In the data rows, 128 means zero.
Some points, one per row:
[164 121 109 106 118 141 138 127 153  60 100 139 150  74 173 109 117 163 120 139 137 147  90 113 125 139 141 109 127 145 140]
[129 120 140 132 110 108 161 119 137 112 102 130 136 161 109 152 120 131 121 103 119 136 134 120 147 118 117 144 120  94 128]
[ 67 124 142 117 115 174 157 101 119 184 123 169 147 125 121 186 145 142 114 158 157 119  88 125 119 148 139  80 177 128 123]
[144 108 163 136 159  79 152 188  96 129 135 120 135 141 126 129  96  76 110 102 111 103 117 137 130  94 122 135 108 107  95]
[ 99 107 130 127 164 108  92 135 141 129 122  98 148 116 136 105 115 156 150 133  92 117 160 133 174  92 107 135  72 116  86]
[143 156 118  69 114 132 159  95 143 183 132 142 138 122 133 160 151 129  92 141 134 155  99 110 117 130 120  53 137 118  87]
[139 137 129 148 142 109 127 156 143 101 108 104  92 141  76 156 142  49 140 140 125 137 174 146 133 137 101 166 100 107 109]
[137 174 114  53 103 133 182  84 146 171 137 156 111 136 133 180 145 128 118 124 170 140 100 136 112 115 128  82 152 115 130]
[107 154 117 156 141  89 139 176 115 139 124 116 173 162 116 138 109 100 156 133  93 146 176 139 165 112 120 138  90  75  88]
[149 144 135 122 162  64 121 169  69 125 121 139 139 174 119 159 117  97 175 142  92  92 147 130 144  71  70 153 119  81  66]
[130  92 126 143 163 113  84 138 138 137 137 129 139 130 159 113 108 208 147 102  86 120 138  98 160  94 126 152 128 117 132]
[138 128 137  93 105 166 166  81  93 196 145 150 154 150 110 181 130 178 102 172 163 139  60 105 118 121 101  63 165  87 138]
[ 94 112 135 143 154 151  84 140 109 119 153 112 135 118 153 107 117 191 137 109  85 110 156 127 143 104 157 110 125 134 129]
[155 121  94 119 105 156 148 129 184  85 127 119 109 109 154  98 150 152  76 126 144 138 149 119 127 180 166 172 129 165 166]
[131  97  83 142 105 129 107 140 151  84 132 137 114 110 118 120 126 167 139 137 126 132 127 129  95 148 149 164 113 152 177]
[128 138 126 134 140 143 131 187 113 143  87 150  96 154  74 140 161  73 166 136 185 139 118 123 114 162 127 138 117 112 142]
[137 128  78 130 120 175 141 105 166  83 147 105 101  82 145  85 147 204 101 114 131 126 167 110 124 150 165 144  93 141 157]
[117 125  87 160 112 187 105 111 191  70 130 116 139  48 147 127 142 161 132 119 146 144 131 152 141 140 133 142 118 161 168]
[110 108 138  97  97 146 143  64 169 149 120 160 107 108 120 162 115 135  96 147 125  77  77 151 119 121 137 128 129 159 145]
[112 131 122 121 168  97 105 139 138 123 116 119 144 120 179 104 107 122 129 116 123 100 137 115 133 150 153 119 132 137 122]
[142 115 114 138 117 168 129 100 180 120 102 120 134  87 143  96 139 180  81 139 143 133 118  93 137 173 157 136 154 148 166]
[137 137 170  72  75 159 162 106 112 155 108 162 145 139 128 176 163 135  99 164 146 109 112  97  93 115  92  47 152 103 123]
[ 85 139 136 121 182 120  87 128 119 188 127 153 136 140 113 123 102 104 105 137 104 107 111 131 121 129  86  84 147  87 109]
[109 145 162  91  82 144 128 111 139 194 114 149  98 126  89 159 149 146 140 156 128 149  99 110 117 138  77 120 131 119 104]
[152 161 122 120 146 104 125 146 102 127 139 155 166 176 157 105  91  82 148 109 118 113 150 130 122 106 111 139 121 101  73]
[139 138 118 110 114 176 135 140 153  73 124 102 130  95 139 104 162 163 114 124 136 159 117 145 138 137 158 142 132 181 179]
[ 92 140 124 134  83 141 145  84 132 177 122 196 114 102 120 166 122 139 121 131 118 149  87 142 138 115 108  93 113 113 146]
10 more points follow, each with its number after it:
[ 95 116 108 116 114 140 148  56 183 155 130 125 120  91 128 132 124 161  94 140 123 120 101 102 109 134 134  97 165 155 152] 0
[145 185 110 128 158  62 103 108  75 134 110 140 154 167 158  92 122  47 174  84 113  99 138 175 131 102 108 108 124 114  89] 1
[147 111 104 146 118 151 147 112 173  95 162 111  86  96 165 136 137 156  86  83 123 148 146 133 138 111 197 156  98 173 155] 2
[116 169 142 168 142 131 149 139 128 137 117 120 102 161 124 102  96  80 118 165 133 129 104 111 110 164 100 131 129 133  92] 3
[141 125 116 145 140 105 115 132 151 127 100 100  99 139  84 144 139 134 121 167 118 156 147 171 141 121 109 174 105 140 132] 4
[118 106 147 131 162 117  92 129  76 156 134 142 176 146  97 125 109 114 170 133  83  86 116 130 125 104  94 110 148  93 107] 5
[ 91 143 125  82 107 119 158  78  87 200 102 126 145 141 119 185 146 140 115 135 145 106  56 134  99  70 101 104 123 109 136] 6
[138 118 129 142  83 171 160  94 159 128 137 141 102  72 120 110 131 157  99 117 134 166  90 121 160  94 148 166 141 144 163] 7
[106 143 122 150 145 143 152 146 105 148 120 129 126 124 159 142 119 109  88 110 159  84 142 116 124 174 108  91 145  96 126] 8
[134 128 137 114 121 160 136 114  86 174 110 157 133 134 130 160 119 158 127 155 118 125 104 103 113 108 137  77 150  97 121] 9
Which of these numbered points is nearest to each point below, looking only along the 7 directions in which the first points spread most? Its number follows each.
[110 137 145 125 170 115 104 141  55 155 117 124 130 163 113 118  87 112 150  98 103 125 123 136 149  95 115 118 137 104 108] > 5
[144 136 141 171  94 171 134  93 194  97 145 126  63 106  92 125 122 178  94 135 145 131 119 136 139 131 143 149 155 135 128] > 7
[113 136 135  73 122 102 145 119  96 197 113 178 137 134  96 186 131 115 110 152 145 110 118 119 100  96 139 107 163  97  84] > 6
[116 127 160  86 108 137 142 107  99 156 123 107 164 132 116 184 144 163 147 134 151 113 115 123 104 108 113 112 150 118 143] > 9
[164 136 110 182 149  67 106 160  93 126 144 139 136 218 123 149 104  54 147 138 106  95 162 136 168  66 176 120 152 103  71] > 1
[124  79  80 136 123 181 159 138 188  64 128 106  90  57 165  92 143 178  81 108 125 168 162 132 128 165 135 154  76 170 168] > 2
[136 113 145 118 122 150 136 104 112 170 154 135 141 146 115 167 140 120 124 160 106 126 103 114 109 125 115  77 150 118 117] > 9
[ 90 101 128 126 123 148  93  78 168 173 148 116 104  89 103 163 131 159 109 114 117 159 115 136 122 125  80 118 183 135 133] > 0
[115 119  86 119  96 154 107 133 179 134 116 136 109 132 131 143 142 193 119 141 117 138 136 147 161 128 104 115 121 131 160] > 7
[ 99 129 120 125 122 157 116  70 191 138 140 199 166 116  75 150 130 150 120 134 136  81 103 126 115 125 109 120 161 124 101] > 0
[140 101 113 130 120 105 158 135 173  94  93  97 117  85 159  94 142 170 117 120 104 184 156 135 122 126 163 151 131 140 163] > 2
[100 154 133 140 110 142 138  78 142 182 132 178 113 120  89 160 130 130 124 159 127  85 107 142 138 129  79 120 145 123  97] > 6
[139 112 137  92 138 144 163  57 159 121 139  86 110  69 131 126 136 174 120 128 148 153 115 105  88 186 153 159 124 189 160] > 7
[152 149 135 138 165  77 139 176  77 100 129 115 127 141 156 114 106  97 143  85 111 118 191 146 147 100 126 144 120 145  90] > 1
[163 135 131 149 142  87 116 135  88 152 145 105 111 176 141 106 106  88 158 123 103 109 172 165 153  95 110 119 103 148  86] > 1
[123 147 117 126 126 125 145 161 129 149 132 126 141 169 111 143 165  77 109 147 142 143 123 139 140 143 101 158 135 123 127] > 3
[114 124 150 133 121  95  79 169 122 108 123  83 111 134  92 138 133 138 149 144 117 161 140 151 137 125 114 173 111 138 116] > 4
[142 131 143 142 159 104 105 163  93 139 159 169 143 150 146  76  93  76 131  79 138 102 140 133 128 120 139 128 103 110  69] > 1
[143 127 118  79  96 146 152  86  97 203 149 171 143 139 126 196 126 104 117 169 159 126 115 117  92 120 118  90 153  79 144] > 6
[103 133 143  99  80 107 162 101 128 162 136 113 126  92  99 178 137 114 129 157 142 125 104 142 131 139 115 110 134 114 126] > 6
[143 137 130 148 165  62 108 163  78 128 134 127 151 161 113 128 107  37 160 113 139 124 155 124 160 131 113 130 104 118 102] > 1
[156 148 115 143 155  92 128 142  68 126 119 103 125 172 130  99 102  83 144 108 141 117 137 122 131 126  91 113 157  70  57] > 1
[121 130 137 106 101 171 190  91 116 160 103 198 154 120 125 184 149  96  95 158 169 104  93  93  87 127 113  46 156 113 127] > 6
[108 124 135 118  83 118 152 147 149 147 116 107  98 140  68 156 138 132 154 147 129 154 148 168 111 131 133 148 125 125 102] > 4
[176 145 126 161 178  84 109 128 102 146 119 138 128 160 126 158 108  90 141 116 102 153 160 127 162  82 119 128 100 107 106] > 1
[153 138 136  92 107 132 187 114 117 149 149 145 143 120 153 158 158 141 115 139 152 132 124 119 125 138 121  75 168  99 130] > 9
[100 149 130 130 129 186 147 114 129  91 156 140 126  69 164 131 120 201 114 111 139 151  93 132 153 162 129 160 145 163 150] > 7
[136 108 103 124 107 186 157 115 179 109 162 111 104  99 143 109 120 151 126 128 120 150  90 123 136 176 149 150 164 140 182] > 7
[ 49 108 139 119 168 104  91 159  88 142 160 113 121 132 133 116 122 157 142 102  87 100 130 133 146 109 135 166 122 131 103] > 5
[147 138 151 103  96 169 121  85 143 133 157 139 119  97 120 148 155 140 114 119 109 126  96 154 105 120 112 121 146 107 136] > 0
[123 100 125 142 122 154 151 111 145  50 141  95 139  67 158  82 134 169 111 164 102 140 133 126 141 159 145 151  98 168 155] > 2
[ 87 124 151 141 166  74  91 123  88 153 155 122 148 167 116 139 138 106 133 123  93 128 114 127 156 147 111 113 151 133  97] > 5
[150 144 122 154 132 103 145 127 111 134 130 137 120 161  85 150 108  78 164 148 165 145 119 135 100 143  86 125 144 110 110] > 3
[155 111 126 154 137  87 147 131 140 146 141 150 111 147 128 115 145  55 140  93 177 141 145 124 113 172 135 115 142 116 105] > 3
[136 115 118 153 116 139 143 130 179  42 148  93 107 100 175  83 159 158 104  83 127 129 109 101 103 165 172 149 147 180 173] > 2
[118 104 117 142 153 134 134 127 129 139 120 143 141 151 156 114 115  98 111 157 119 100 112 109 111 164 130 120 168 114 116] > 8
[132 134 115 145 113 150 154 127 143 146 125 134 128 140 117 139 129 144 159 157 124 135 146 139 136 115 135 163 114 147 127] > 4
[151  91  94 176 102 158 142 116 177  74 135  92 115  61 205  69 147 157 128  84 107 175 111 126 128 159 179 120 142 187 216] > 2
[139 107 103 123 135 149 118 116 165  67 117 105 107  82 142  92 147 201 108 133 143 144 133 157 131 130 156 175 112 170 154] > 2
[104 131 111 147  81 154 123  74 161 101 143  99 117  81 125 120 134 174  82 129 108 172 122 140 142 124 171 128 123 162 180] > 7
[131 132 137 142 117 139 110 128 156  91 120 129 100 152 132  96 136  50 132 128 154 143 132 137 121 168  97  94 110 101 119] > 3
[ 98 102 140 128 170 132 108 133 166  78 100  78 126  56 141 102  97 188 130 115 111 109 145 155 156 153 154 190 107 171 153] > 2
[142 124  80 149 108 165 119 130 154  47 133 109 123  87 173  89 159 180 114 112 133 146 135  95 117 185 201 150 128 171 176] > 2
[136 126 117  83  90 172 154  79  98 178 123 175 124 129 112 179 145 102  87 150 158 123  90 128  91 125 128  43 166 113 127] > 6
[114 128 170 160 157 119  99 147 131 126 135 146 176 131 176 129 136 137 104 122 128 138 134 122 121 123 165 123 141 134 122] > 8
[143 108 143 135  74 115 157  99 122 157 152  83  90 134  95 144 120 128 128 124 143 126 116 151 144  88 108 157 102 111 109] > 4
[148 137 146 139 175 107 137 108  95 112 138 119 158 101 149 115 111 141 108 119 105 116 129 110 137 137 152 100 121 118 126] > 8
[159 131 108 147 129 137 158 150 115 126 118 123 117 141  73 146 134  88 136 150 165 133 183 152 126 103 126 125  68 115 167] > 4
[115  92  93 128 110 156 130 124 202  73 117 114 115  47 179  91 156 175 133 119 106 141 110  95 163 176 186 128 109 186 169] > 2
[ 98 128 141  96 110 148 142  66 179 166 132 182 144 100  68 143 143 140 132 161 159 108  74 118 120 151  98 107 150  98 116] > 6
[121 175 107 187 179  59  92 176  70 112 139 127 129 187  87 124 136  60 182 128  94 122 143 168 142  88 134 143 107  93  86] > 1
[129 107 137 124 100 153 126 139 138 104 152 139 111  98 119 115 138 119 112 116 141 172 131 131 126 127 168 133 116 152 180] > 7
[148 123  84 125  98 146 146 137 179  60 130 101 131 111 177  88 155 132  95 104 163 149 108 110  97 168 155 151 142 159 178] > 2
[113 111 173  86 123 108 148 122 104 161 164 124 145 177 155 149 126 133 121 142 123 113  95 150 109 128 111  72 147 121 102] > 9
[154 142 143 118  75 130 144 133 130 104 119 106 133 151 111 180 134 133 123 144 168 163 164 146  92 105  97 139 125 122 144] > 4
[150 169 113 125  77 114 163 160 130 123 127 120 106 115 130 162 161 115 142 122 159 154 157 139 122 113 149 156 133 127 158] > 4
[106 148 102 173 143 102 124 158 157 126 128 154 128 129  97 147 124  75 151 104 136 127 133 136 114 149 122 124 130 117 115] > 3
[144 146 113  75  89 158 162  60 144 180 116 169 114 147  93 156 148 128 109 163 186 111  83 109  89 163 110  89 171 115 126] > 6
[128 135 130 110 140 120 108 142 159 113 164 153 139 147 172 111 126 166 165  95  84 133 129 120 153 133 151 104 125 147  96] > 8
[115 117 122  83 117 132 154 119 139 176 127 142  80 125  77 181 151 131 128 176 125 162 124 124 133 106  77 123 136 122 123] > 6
[152 115 152  90  92 195 170  75 109 169 153 148 146 141 120 130 165 145  75 151 145  77 120 112  85 139 136  82 161 109 131] > 9
[131 111 104 115 155 163 127 148 139 126 115 156 125 138 110 143 140  73 132 133 141 132 134 133 109 131 115 139  91 152 118] > 3
[151  98 151 117 123 130 126 137 138 133 134 137 118 148 147 101 116 138 126 128 105 109 118 115 125 143 119 112 111 133 103] > 8
[132 106 107 160 124 165 112  80 194 102 139 114 140  47 158  77 126 189 106  91 117 139 155 123 115 170 151 137 134 168 156] > 2
[172 132 129 154 148 131 139 102 146 143 160 150 138 129 138 102 117  74 111 130 164  99 143 119 131 172 116 103 150  90 126] > 8
[121  96 144 108 104 144 183  84 163 203 148 151 147 148 118 144 121 136 107 130 151  93  84 108 155 112 143 108 139 121 116] > 6
[118 113 156 109 118 145 157  70 130 151 125 139 122 129  88 161 162  94  79 157 152 119 135 120 115 116  98  86 126 106 154] > 6
